In the data rows, 128 means zero.
Some points, each followed by its number:
[103  57 161 157 151  53 147 125 211 125 172  80 177  99 116 180  94  75
  89 217 255 164 166 121 132 116 122  80  89  70 171] 0
[147 207  66 191 119 158 108 160   1 167 132 152 115  99 135 172 100 139
 161  69 137  61  65 154 234 165  68 180 149  74 200] 1
[121 146 125 120 121 129 163 160 152 100 111 107 117 136 125  95 132 142
 126 170 137 165 102 145 107  94 157 137 117 117 152] 2
[ 97  99 149 139 166 169 176 122 137  81 104 115 186 104 145 138 154 134
  85 134 115 138 121 131 154 105 143 131 122 107 109] 3
[120 177  81 166 123 163 151 161  80 108 116 141 128 124 143 123 135 146
 152 126 124 103  85 155 164 134  98 157 134 106 162] 4
[125 102 130 114 126 115 120  86 123 113 130 126 134 140 123 137 131 133
 126 122 108 108 159 131 127 145 120 120 142 145  83] 5
[114 134 126 111 138 117 124 112 135 112 130 126 124 160  89 108 143 132
 138 136 135 134 141 117 104 137 119 112 132 156 125] 6
[141 155 147 141 181 195 123 111 100 124  99 159 161 102 122 141 144 116
 115  59  85 124 128 103 166 114  84 121 120 135 123] 7
[110 122 133 164 165 140 166 144 140 113 107 139 147 108 138 117 130 118
 124 160 151 139 143 146 148 112 113  98 108 104 155] 8
[ 92  65 140 119 158 119 191 104 181  63 104 121 153 135 119  76 156 136
 105 200 119 154 160 142  89 101 161 103  87 156  85] 9
[130 163 129 119 106 142 107 118 107 135 154 136 123 143 113 162 139 115
 117  84 126  96  88  90 135 149 113 148 162 127 133] 10
[123 100 160 114 129 108 133 109 164 110 140 101 150 135 122 153 127 116
 105 146 155 129 134 114 107 128 138 106 133 132 107] 11
[110 109  76 145 121  86 111 126 122 139 117 115 102 135 117  63 122 135
 177 186 131 132 189 170 122 163 113  92 103 141 133] 12
[120 126 116 147 140 132 154 139 126 124 115 133 135 108 142 118 121 132
 127 142 124 131 140 156 147 121 121 126 122 108 136] 13
[179 138 145 157 106 128  68 119  88 216 126 151  93  93 152 158 105 103
 135  66 128 114 126 118 166 131  89 112 115 115 158] 14
[139 187  80 139 108 122 161 218 143 121 113 119 115 127 133  85 103 152
 145 169 160 158 100 163 114  92 158 134 128  94 187] 15
[ 92 124 115 158 168 141 197 152 140  89  99 132 155  97 142 108 122 129
 125 175 144 139 152 186 160 118 112 105 117  86 153] 16
[125 144 114 139 137 155 153 144 116 136 104 151 124 114 146 117 128 142
 127 116 111 129 117 152 154 126 114 125 123 117 146] 17
[187 201 162  90 150 239  93 140 103 140 165 193 129 151 123 214 179 118
 124  35  40 136  45   3  85 108 128 187 125 148 143] 18
[185 104 131 148 120 138 102  99 118 199 101 144 110 108 143 108 116 123
 142  97  78 147 183 129 128 124 116 102  89 156  79] 19
[142 141 138 138 165 179 127 117 108 134 102 154 149 104 127 129 137 122
 119  78  90 124 136 113 151 118 102 120 114 143 120] 20
[111 118 134  83 117 173 111  49  85  78 124 130 126 176  75 143 179 156
 134  66  52  82 133 100 137 197  86 147 157 198  52] 21
[137 157  86 116 105 119 131 157 116 133 111 126 101 134 132  97 100 152
 154 138 122 129 119 169 131 120 148 156 143 113 142] 22
[ 81 146  97 119  89 122 234 166 158  24  95  66 147 131 137 102 120 184
  95 202 100 136 122 204 122 100 181 146 168  93 102] 23
[117 118 150 158 165 128 137 130 146 124 130 132 155 100 144 145 138  99
 103 147 181 147 126 112 145 107 117 107 104 104 168] 24
[115 111 162 186 181 114 148 147 169 131 133 136 173  84 155 157 135  80
  86 164 228 164 122 106 159  89 117  89  87  76 205] 25
[159 114 103 126 127 147  64  80  75 166  95 210  89 177  87  68 162 144
 190  94  53  94 194  93 103 189  86 101  82 247  87] 26
New points follow, each followed by the number of its nearest point above by angle.
[131  76 130 134 138 135 122  73 109 118 118 138 140 133 125 133 137 138
 127 118  67 106 183 129 135 146 108 113 105 157  69] 5
[ 81 133 110 127 129 129 228 154 160  45  95  78 153 118 140 105 121 166
  98 201 125 142 128 202 134 103 166 128 151  89 111] 23
[154  94 150 141 130  90  83  96 142 178 143 140 111 117 149 155 101  93
 133 115 163 125 148 121 130 134 105 106 116 133 125] 14
[148 153 135 115 103 105 105 154 148 155 144 112 107 128 132 131 105 120
 131 129 164 144 113 118 113 117 153 138 145 120 147] 15
[102  69 165 142 153  83 165 122 183 111 131  89 158 127 118 147 119 110
  96 197 198 171 167 126 127 118 126  82  95 107 159] 0
[118 151 134  99 104  98 105 103 145 114 152 100 116 133  95 153 110 109
 117 109 161 124 111 114 113 137 118 138 173 126 129] 10
[122 180 141  94  63 149 136 124 116  73 162  78 117 183  64 169 142 157
 119 118 137 111  38 117 104 146 132 180 192 129 109] 10
[ 88  71 191 134 200 205 204 117 151  50  83 109 233  89 152 145 177 132
  42 125  92 145 116 106 157  79 173 136 108  99  94] 3
[123 152 101 156 140 173 171 152  87 158  80 171 108  91 165 109 113 146
 128 103  83 116 114 190 187 130 102 138 120 108 149] 17
[167 176 145 102  84  82  90 184 175 174 166  97  86 133 129 129  86 111
 137 132 199 168  99 104  96 105 174 133 155 112 170] 15
[ 68 171  77 128 163 189 130  93  30  19 119 158 155 182  37 105 207 165
 160  82  88  75 110 109 160 226  60 160 144 200 110] 21
[ 74  80  89 128 106  93 201 107 128  57 123  72 151  92 155 148  91 160
 109 189 112 108 166 231 168 141 146 170 177  75  78] 23
[156 197 123 119 126 165  97 181 103 150 131 192  90 160 100  75 172 146
 148  79  94 102  80  70 104 128 136 123 106 179 183] 18
[100 109 100 130 113 108 166 123 130  91 129  97 143 110 146 142 106 142
 114 160 125 116 141 184 147 133 140 152 156  89 106] 23
[138 127 141 113 128 152  93  79  88 152 134 140 126 132 112 155 142 123
 124  67  81  93 131 105 151 159 111 143 145 155  94] 21
[157  95 159 148 130  98  85  93 140 188 135 150 113 102 158 154 104  95
 127 108 164 129 147 114 132 124 105  98 105 145 128] 14
[178 125 120 151 152 125  57 119 100 200 144 149 112  78 139 172  98 116
 161  71 124 115 156 116 154 140  74 133 110  97 162] 14
[121 126 150  87 119 116 108  91 145 110 162 103 146 142 101 190 134 111
  97  84 146  92 110 108 128 151 108 139 181 106 110] 10
[151 115 243  54 110 172 151  99 133 117 140  80 144 201  52 179 161 144
  74  86  93 152  59  51  82 117 197 187 145 174 103] 18
[ 55 153 109  67  54 154 161  83  99   0 176  24 166 255  49 185 192 200
 154 120 109  37   5 145  93 177 106 236 233 178  67] 21
[ 86 131  67 133 117 138 167 127  86  77 105 129 148 142 133  83 128 161
 149 154  66  89 155 193 152 152 136 145 150 129  80] 23
[133  98 176 108 124 103 122 103 173 124 133  96 133 132 125 153 112 110
 107 144 165 143 129 107 102 119 144 105 129 136 110] 11
[132 100 149 115 162 109  61  74 121 168 133 172 120 145  75 113 142 103
 159  83 125 100 193  88 111 175  77  81 115 183 111] 26
[ 88 167 100  92 167 172 144 151  87  62 106 164  99 208  75  56 197 164
 180 143  76 141  81 113  82 156 129 124 120 193 155] 6
[130  87 103  54  58  60  76 105 155 164 190  87  54 227  85 121 147 164
 196 178 112 156 138 114  20 192 148 154 134 173  97] 6
[122  73 139  95 126 110 116  36 113  96 125 112 142 150 115 150 139 143
 114 117  76  95 185 147 132 160 107 103 155 157  20] 5
[109 138  87 158  66 213 215 126  89  53  91 105 150 125 247 144 138 171
 108 139   0 115  61 216 160  70 147 185 191  85  30] 23
[ 68 101  73 126  98  91 201 113 128  46 129  68 161 101 150 147 100 163
 107 192 122 102 156 226 160 151 144 170 185  67  83] 23
[160 213  64 186 109 140  89 165  12 194 143 149 105  96 146 162  91 122
 166  71 144  66  88 150 225 168  69 168 152  74 200] 1
[ 95 139  95 102 159 125  97  90 103 115 150 139 128 142  96 146 139 122
 162  92  92 116 146 108 116 168  84 153 150 142 114] 21
[ 36 181  49 134 133 156 168 103  31   0 136 107 185 195  28 105 195 180
 156 138 108  52  98 128 156 210  76 189 160 172 117] 21
[107 160 110 104 151 158 136 147 105  91 115 154 106 180  98  78 175 152
 162 137  94 137  93 115  92 143 131 121 121 173 146] 6
[167 167 116 129 102 147 126 187 143 158 121 147  80 133 150  83 136 143
 141 127 117 159 100 117 100 108 149 126 103 148 158] 15
[192  94 144 143 123 134  80  85 111 221 106 154 109 117 131 115 120 117
 147  83  71 133 188 113 125 133 107  97  92 177  75] 19
[204 179 151 171 185 216 176 247 160 204  64 225  93  81 220  74 126 123
 110 113 117 216  77 105 137  41 158  61  30 122 204] 17
[221  53 241  48  69 145 118  80 159 219 109  73 104 121 139 164  94 133
  90  90  57 156 144  99  82  92 228 163 126 165  18] 19
[ 95 216  34 193 131 203 187 167  39  71  98 167 154 121 144 125 159 157
 142 100 108  67  48 173 213 155  66 168 139  84 181] 4
[ 95 133  97 100 158 131 100  88  97 102 154 137 129 146  86 145 144 133
 165  91  89 116 149 105 111 173  80 159 150 159 105] 21
[123 111 172 109 172 172 162 114 139 128  85 138 150 129 132 123 148 130
  93 109  93 158 118 115 124 101 162 125 113 133 107] 3
[159 148 250  84 104 156 178 200 176 147 115  92 105 144 113 149 142 160
  66 137 167 228   0  66  69  43 255 175 145 110 192] 2
[ 82 138 102 125 118 127 212 151 147  43 102  90 156 128 132 102 126 170
 108 189 117 134 126 188 130 115 163 134 160  97 110] 23
